(in the rows, 128 means zero)
Families of rows that turns and mirrors carry onto each other, the same ones carrying the whole set onto itself: the rest of each named row's family, in list order:
4 families of 8 rows:
tunid: [103 141 122 142 158 131 145 118 157 160 138 135  91 133  95  95 142 108
 164 113]
bibe: [127 129 134 121 132 105 161 105 148 137 118  84  95 165 133 105  92  99
 128 139]
nove: [152 130 115 149 126  92 142 122 153 144 108  98  98 137 131 115  94  93
 132 142]
tofep: [148 137 120 144 140 115 133 150 144 143  90  89  95 133 119  89  85 125
 137 121]
kogip: [142 121 122 136 128 110 121 116 193 150 112 129 125 120  95 115 132  93
 176 111]
sile: [128 124 141  95 129 119 112 152 152 131  98 146 117 147 129  94  96 145
 166 126]
gono: [118 129 149  95 149 124 144 118 162 132 128 102 137 177  99 100 113 113
 166 148]
kato: [116 117 131 134 136 137 152 105 194 117 110 107 114 155  94  84 119 148
 146  97]
Kab: [132 116  97 135 135  99 129 121 141 121 130 137 132 140 117 122 104 101
 133 149]
nuvor: [126 143 131 139 159 132 133 160 155 148 119 118 107 153  85  88 124 143
 164 140]
Zona: [ 98 101 112 110 123 123 132  95 162 122 131 137 114 130 123 110 111 108
 136  93]
tuko: [127 121 145 124 118 118 158 106 182 135 102  77  88 158 125  94  97 122
 134 106]
Lur: [135 122 123 110 136 101 119 125 154 140 130 128 140 143 109 125 114  86
 165 153]
fab: [130 114 129 114 116 118 126 139 158 137  95  92  94 134 135  96  78 126
 134  97]
Dar: [119 113 135 100 123 126 107 169 158 137 125 128 114 151 112 107 112 142
 158 130]
Ved: [108 123 127 116 130 121 146 105 146 145 115  98  83 132 137  95  91 100
 132  93]
sim: [148 129 130 139 121 100 131 109 191 147  98 155 107 127 118 110 128 109
 174 120]
deku: [126 146 116 146 154 116 155 115 134 150 109  93  86 134 122  88  94 100
 134 118]
gofu: [106 121 133  96 128 118 125 109 152 144 116 163 101 129 138 101 111 111
 165 102]
mis: [115 152 128 136 162 123 150 101 150 154 112 152  92 129 115  82 128 111
 171 111]
vemi: [138 154 136 134 165 124 137 143 150 143  93 137 109 148 104  74 112 146
 173 134]
roku: [124 129 149 121 142 132 144 109 199 141 111 103 122 153  84  91 130 123
 178 106]
tozod: [130 137 156 125 135 122 154  99 199 138  97 130 104 159 107  85 128 138
 175 113]
moti: [127 100 118 109 119 121 114 146 163 110 110 123 133 148 114 105  94 146
 137 119]
leze: [123 138 157 101 142 114 153 109 162 129 113 130 119 183 121  94 112 129
 166 155]
pebi: [153 120 127 149 112 104 140 123 187 143  92  90  91 132 122 105 100 114
 139 110]
badu: [140 130 131 115 129  91 129 118 153 138 115 155 122 151 131 118 111 101
 162 161]
gug: [141 111 100 158 125 112 127 115 188 128 108 135 117 117 100 109 122 118
 145 104]
Moz: [106 120 127 109 147 124 154 109 148 110 131 110 128 178 110  97 102 130
 133 142]
kosu: [111 135 104 155 163 127 159  91 153 132 127 128 108 136  96  91 124 108
 141 114]
ded: [139 134 111 154 159 125 141 143 154 120 106 113 128 151  87  85 108 144
 143 137]
buseg: [ 94 110 126 102 123 124 120 125 160 150 143 143  97 130 120 114 126 106
 157 104]

The rest of the family of tunid: kogip, gono, nuvor, Lur, Dar, roku, buseg
The rest of the family of moti: kato, Kab, Zona, gug, Moz, kosu, ded
The rest of the family of leze: sile, sim, gofu, mis, vemi, tozod, badu

